0: {146, 168, 126, 151,  67, 146, 141, 162, 132, 135, 197, 128, 157, 126,  97, 200, 102, 157,  85, 133, 196,  79, 159,
 123,  33,  81,  88, 179, 122, 138, 138, 114}
1: { 72,  46, 212, 173,  51, 154,   6, 103, 120, 101,  67,   0, 122, 160, 201, 255,  54, 255, 198, 108, 189,   7,   0,
  66, 179, 105,  89, 184, 100, 255,   0, 111}
2: {210, 122, 104, 150, 121, 166,  75, 228, 167, 177, 168, 139, 168, 116,  51, 139, 124, 129, 110, 145, 166, 113, 125,
 118,  37, 156, 103, 107, 144,  66, 181, 225}
3: {102, 174, 123,  99, 104, 141, 229, 147, 145, 131, 197, 150, 147, 140, 107, 148, 173, 165,  88, 139, 151,  80, 180,
  80,  56,  65,  49, 145, 123, 130, 177, 178}
4: {150, 142, 110,  90, 183, 126, 147, 148, 102, 201,  90, 198, 109,  83, 140,  81, 125, 112, 105, 120, 120, 125, 126,
 148, 207, 142, 156, 145, 177,  87, 165,  78}
5: {103, 123, 180, 121, 169, 138, 154, 106, 115, 128, 178, 124, 137, 129, 129,  59, 150, 113, 117, 128, 116,  97, 237,
 129, 165,  95, 188, 102, 201, 141, 203, 105}
6: { 97, 143, 138, 144,  90, 179, 108,  72, 132, 119,  27, 123,  73, 145, 233, 173,  86, 230, 154,  69, 184,  50,  90,
  61, 100,  95,  65, 181, 107, 189,  86, 119}
7: {132, 126, 138, 165, 152, 146, 176, 121, 137,  77, 135, 141, 135, 185, 150, 136, 152, 141, 133, 118, 157, 126, 140,
 185, 149,  78, 170,  63, 111,  96, 111, 149}
8: {142, 139, 144, 161, 143, 137, 148, 140, 136,  90, 118, 121, 120, 122, 148, 143, 117, 162, 134, 134, 129, 117, 131,
 167, 150, 122, 126,  91, 112, 144, 130, 102}
9: {145, 169,  90,  99, 117,  94, 129, 138, 136, 107, 128, 196, 137, 116,  14, 122, 176,  56,  97, 105,  66, 106, 101,
 177, 187, 119, 146, 124, 101, 104, 123, 149}
10: {148, 125, 124, 152, 140, 100, 178, 153, 138, 128,  91, 182, 122, 137, 107, 109, 169,  84,  98,  58,  79, 114, 116,
 188, 142,  56,  87, 107,  85, 111,  96, 117}
11: {161, 154, 127, 156,  82, 168, 143, 161, 166, 169, 222, 102, 157, 154,  54, 189, 112, 149,  65, 121, 181, 119, 203,
  99,  69,  71,  34, 164, 112,  82, 171, 158}
12: {114, 203, 121, 121, 126, 151, 189, 113, 112, 148, 190, 123, 136, 137, 141, 168, 130, 135, 103, 133, 149, 144, 153,
  99,  16,  81,  78, 167, 105,  78,  75, 184}
13: {106, 166, 114, 138,  80, 136, 122, 130, 120,  70, 216, 159, 222,  96,  64, 133, 113, 128, 127, 178, 175,  90, 123,
 175,  61, 119, 106, 142, 153, 123, 178, 164}
14: {148, 189,  74, 120, 145, 130, 127, 136, 105, 115, 175, 210, 137, 109,  23,  87, 151,  55,  89,  81, 143,  92, 139,
 139, 154,  89, 137, 116, 162, 118, 118,  89}
15: {170, 134, 203, 157, 164,  97, 117, 144, 177, 180, 104, 113,  96, 107,  83, 134,  94,  99,  85, 139,  85, 182,  94,
 157,  86, 206, 123, 101,  74, 114, 144, 120}
16: {113, 131, 103, 166, 105, 129, 172, 127, 173,  63, 109, 184, 140, 146, 154, 150, 175, 122, 115, 134, 124, 132, 158,
 164, 158, 123, 147,  82, 105, 180, 151, 110}
17: {110, 155, 141, 132, 120, 131, 138, 174, 133,  93, 165, 146, 102, 128, 162, 109, 105, 146, 129, 125, 141, 116, 130,
 119, 193, 117, 184, 124, 129, 142, 105, 117}
18: {150,  68, 148, 175, 164,  95, 129, 130, 130, 126,  85,  90,  73, 137, 157,  52, 121, 156, 154,  62, 122, 151, 110,
 103, 127, 104, 107, 155, 125, 114,   1, 132}

{ 89, 155, 144,  95, 134, 156, 140,  67, 136, 116, 196, 127, 137, 110, 122, 119, 156, 103,  83, 163, 132, 208, 129,
 170, 145, 130, 112, 138, 154, 135, 177, 120} : 8 16 5 17 13
{ 73, 123, 122, 105, 116, 111, 119,  85,  57, 146, 134, 159, 129, 145, 141, 108, 131,  67, 133, 135, 118, 143,  92,
 106,  89, 167, 159, 126, 164,  66, 254, 130} : 4 5 8 13 17
{135, 123, 106, 110, 137, 123, 154, 139, 127, 103, 178, 132, 156, 107,  78,  84, 176, 154, 141, 170, 126, 103, 139,
 149,  65,  80,  97, 127, 141,  83, 194, 188} : 13 3 8 2 12
{116, 109, 164, 147, 162, 132, 102,  86, 174, 174, 190, 108, 160, 114, 111, 115, 121,  54,  86, 130, 134, 230, 129,
 126, 158, 191, 244,  95, 115, 167, 163,  88} : 15 17 5 8 16
{109, 149,  61,  52,  89, 118, 120, 137, 126, 141, 160, 183,  98, 157, 113, 116, 157,  70, 129, 114, 149, 142, 141,
 120, 108, 153,  64,  97, 139,  64, 137, 138} : 14 9 12 10 17
{151, 134, 171, 150, 174, 121, 116,  92, 156, 165,  82,  79, 135, 101,  90, 173, 144,  25,  96, 191,  61, 255, 137,
 176, 144, 150, 118,  88, 122,  62, 116, 171} : 15 8 9 10 7
{167, 119, 166, 151, 176,  92, 165, 142, 145, 113,  82,  94,  76, 113, 129, 101, 147, 116, 136, 137,  78, 148, 203,
 175, 176, 158, 147,  88, 144, 146, 145,  97} : 8 16 5 17 7
{125, 188,  77,  96, 123, 134, 156,  86, 155, 131, 154, 193, 148, 102,  92, 126, 180, 104,  99, 131, 133, 127, 116,
 157, 168, 117, 147, 129, 135,  80, 148, 151} : 9 14 16 4 17
{103, 153, 108, 118,  55, 141,  36,  68,  76, 104,   0, 214,  91, 119, 134, 151, 113,  89, 152,  96, 142,  90, 135,
 205,  83, 228, 129, 100, 129,  83, 183, 104} : 8 16 4 9 15
{ 70, 148,  97,  74, 128,  74, 113, 105,  94, 120, 176, 230, 181,  55,  33,  56, 172,  42,  94,  67, 107,  77, 159,
 158, 146, 147, 139, 130, 172, 122, 123, 109} : 14 9 4 10 5
{123, 113, 126, 101, 137, 136,  89,  88, 141, 127, 148,  96, 145,  89,  57, 109, 178,  54, 126, 168,  89, 183, 156,
 126,  86, 142, 164,  98, 161, 159, 209, 147} : 5 15 8 9 13
{154,  68, 182, 130, 126, 134, 121, 142,  95, 125, 107,  18, 152, 153, 178, 177,  99, 180, 165, 173, 101, 151, 121,
  62, 136, 138, 167,  92, 148, 169,  60, 164} : 8 17 18 7 15
